One turn sends every row of this set to another row. A few are shown first. Where does it send the rows asked after them?
Dadi: [-17   4   7  -2  -2 -12   5  -4  -3   9  -5  -7  19 -36   8  -9 -11   0
  -4  -1   9   9 -13   6   2   8  -5 -10   1]
poven: [ -9   2  -9  -9   3 -13  -2 -15   6   1  -7  -6  -9  -5   4 -11  -7  -6
  -3   9   6   8 -19  13 -13  16  -2  -3  -3]
tizug: [ -4   7   6   1 -13  -6  13   4 -10  -2 -10  -8  18  10   4   0 -10  -3
  -3 -19   4  10 -13   5 -18   9  -3 -24   0]
feran: [-10 -34  18   6 -12 -14  18  14  -8  -5 -15  -7  16  -4  12  -1  -5 -10
  -2  -1  15   8  -3   1  -2   1   0 -11  -5]
kefi: [-14 -18   0  13   2 -10   5   6  -3   2 -10  -5  -9  13   9 -24  -7  -1
  -1   1   1   8  -6   1  -2   5  -4   0  -5]
furev: [-15  -2  27  14  -4 -16  24   0  -6  -3 -10  -6   7  -8  10  11 -11 -11
  -2  11   8  13  -1   5 -27   7 -12   7  -2]
Dak: [-10 -16  11   8  -9 -10   2   9  12 -27  -8  -8   6  -8   8  -1  -6   3
  -4  11   3   9 -22  10  -3  -1  -1  13   2]
Vopor: [-12 -36  25   5 -12 -12  14  17  -3  -7  -8  -9  14  -8   8  -4 -10   0
  -3   3   7   7  -6   4  -6   0   2 -12   0]
bul: [-17   5   6  -1  -1 -14   5  -5  -3  10  -7  -6  20 -36   9  -8 -10  -1
  -4  -2  10   9 -13   4   3   8  -7  -9  -1]
nutu: [ -8   2 -10  -9   3 -13  -1 -16   5   2  -9  -6  -9  -4   5 -10  -6  -8
  -3   8   8   9 -18  13 -13  17  -3  -3  -4]
zed: [-14  -3  27  13  -4 -13  26   1  -7  -5  -8  -8   7  -9  10  10 -10 -11
  -2  13  10  16  -2   8 -27   7 -10   6   0]
vifo: [-15  -3  29  13  -4 -13  24   1  -5  -5  -7  -8   7 -10   8   9 -12  -7
  -2  14   7  14  -3   8 -28   7 -10   6   1]
rep: [-14 -33  26   8 -12 -19   6  13   1  -3 -12  -4  12  -7   7   0 -13   3
  -2   1   0  -1  -5  -3  -5   0  -4 -10  -4]
nogil: [  9  14   0 -11  -8 -13   8   4  -1  12 -14  -6  13  -8   7 -12 -11  -4
   1  22  12   7   0   5 -16  -8   5  -3   2]
bes: [ -7 -11   1  11  -9 -16   6   5   5 -23 -20  -3   8  -1  14   7   0 -10
  -2   3  14   9 -16   2   3   1  -6  16  -6]
ketu: [-10 -11   8  12  -9 -18  -3   5  12 -23 -16  -2   5  -5  10   5  -6   0
  -3   6   1   2 -18   1   0   0  -8  16  -4]
dipa: [ -1  16  15 -17 -23 -12  12   9 -16  -7  -7  -9  19 -15   1   0 -13  -1
  -3  19   7   9   4   8  -4   7  -1  -8   1]
meni: [ -2 -27  -7  10 -19 -11  10   5   4   4  -9  -5  18  -8   6  14  -8  -3
  -4  14   3   5  11   2  -5   6   1   3  -2]
Zuto: [  9  16   0 -10  -7 -15   6   3   0  13 -16  -4  13  -8   6 -10 -11  -3
   1  21  10   5   1   3 -16  -8   2  -2   0]
sovis: [-14 -18   1  12   2  -9   6   6  -3   2  -8  -6  -9  12   9 -25  -8   0
  -2   2   0   9  -7   2  -3   4  -2   0  -3]
Mateb: [  9  14   2 -11  -7 -13   7   5   1  11 -12  -6  13  -9   5 -13 -12  -1
   1  23   9   6  -1   6 -17  -9   5  -3   3]
perur: [ -6 -17   4   7  -9  -7  11   9   5 -28 -12  -9   8  -4  12   0   0  -7
  -3   8  15  16 -20  10   0   0   1  13   0]
nozur: [ -2 -29  -3   8 -19  -7   9   7   6   2  -4  -7  17 -11   4  11 -10   2
  -5  18   0   6   9   5  -7   5   4   2   2]
Lekuf: [-16   4   6  -2  -2 -11   8  -3  -4   9  -4  -8  20 -36   9 -10  -9  -2
  -4  -1  12  12 -13   7   2   8  -4 -11   1]
Vunes: [ -3 -27  -4  10 -19 -11   7   6   7   4  -7  -5  17 -10   4  14 -10   1
  -5  16  -1   3  11   2  -7   5   1   3  -1]
dubet: [ -1  18  12 -16 -23 -16  11   7 -17  -5 -11  -7  19 -14   3   3 -12  -4
  -2  16   9   7   6   4  -2   8  -4  -7  -2]
zeruf: [ -3  19  15 -15 -23 -18   7   6 -14  -4 -10  -5  17 -14   1   4 -14   0
  -2  16   3   3   6   2  -3   8  -6  -6  -2]
zuba: [ -1 -29  -6   8 -19  -7  12   7   3   2  -6  -7  18  -9   6  12  -7  -2
  -5  16   5   8  10   5  -6   6   4   2   0]
fizas: [  8  15   2 -10  -7 -15   5   4   2  13 -14  -4  12  -9   5 -11 -13   0
   1  22   7   4   0   3 -17  -9   3  -2   1]
siga: [-13 -18  -1  12   3  -9   7   6  -5   2 -10  -6  -8  13  10 -24  -6  -2
  -1   1   3  10  -6   2  -2   5  -3   0  -4]
Pes: [ -6   9   9   3 -12 -10   7   3  -7  -1 -10  -6  17   9   3   1 -13   1
  -3 -20  -2   5 -12   2 -19   9  -7 -23  -1]
pida: [-13 -19   0  12   2  -8   7   7  -4   1  -8  -6  -9  13   9 -25  -7  -1
  -2   3   2  10  -7   3  -3   4  -2  -1  -3]
der: [ -8   7   3  -5 -12  -6   9   8  -3 -18   2 -10 -12   2   3   7 -13  10
  -3  -7  -1   9   5  17  -1   9   5  -2   6]
fase: [ -3  17  17 -17 -23 -14   8   8 -13  -6  -6  -8  17 -16  -1   1 -15   3
  -3  19   2   5   4   6  -5   7  -3  -7   1]
seze: [ -8   1  -9 -10   3 -11   0 -14   6   0  -6  -7  -9  -5   4 -12  -7  -6
  -3  10   7  10 -19  15 -14  16  -1  -4  -2]
kiz: [ -8   1 -10 -10   3 -11   0 -15   4   1  -8  -7  -8  -4   5 -11  -5  -8
  -3   9   9  11 -18  14 -13  17  -1  -3  -3]
muz: [-12 -30  19   9 -12 -22  11  11  -5  -1 -19  -2  14  -4  11   4  -8  -7
  -1  -4   8   0  -1  -6  -2   1  -6  -9  -9]
fezi: [ -5   5  10   0 -13  -3  13   6  -8  -4  -5 -10  17   8   2  -4 -12   1
  -5 -16   1  12 -15   9 -20   9   0 -25   4]
neki: [ -7   6  12   1 -13  -6   7   5  -4  -3  -5  -8  16   7   1  -2 -15   6
  -5 -16  -5   7 -15   6 -21   8  -3 -24   3]
bag: [-16   5   4  -2  -2 -12   7  -4  -5  10  -7  -7  20 -35  10  -8  -9  -3
  -4  -2  13  11 -12   5   3   9  -6 -10  -1]
Vipa: [ -9   9   2  -3 -12 -11   5   5  -3 -16  -2  -7 -12   3   3  11 -13   9
  -2 -10  -3   5   7  12   0  10   0   0   3]
Bukiv: [ -7   7  -1  -5 -12  -6  13   7  -8 -18  -1 -10 -10   4   5   9  -9   3
  -3 -10   6  12   6  17   1  10   5  -2   5]
dip: [-16  -2  29  14  -4 -16  22   0  -4  -4  -8  -7   6  -9   9  11 -13  -7
  -2  13   5  12  -2   6 -28   7 -12   7  -1]
fev: [ -7  10  -2  -3 -12 -11   9   5  -7 -15  -5  -7 -11   6   6  12 -10   3
  -2 -12   4   8   8  12   3  10   1  -1   1]

zeruf -> dubet
Mateb -> fizas
kiz -> seze
Where do these go?
ketu -> bes
furev -> zed
Lekuf -> Dadi
muz -> feran
pida -> sovis
fezi -> neki
Vunes -> meni
fev -> Bukiv

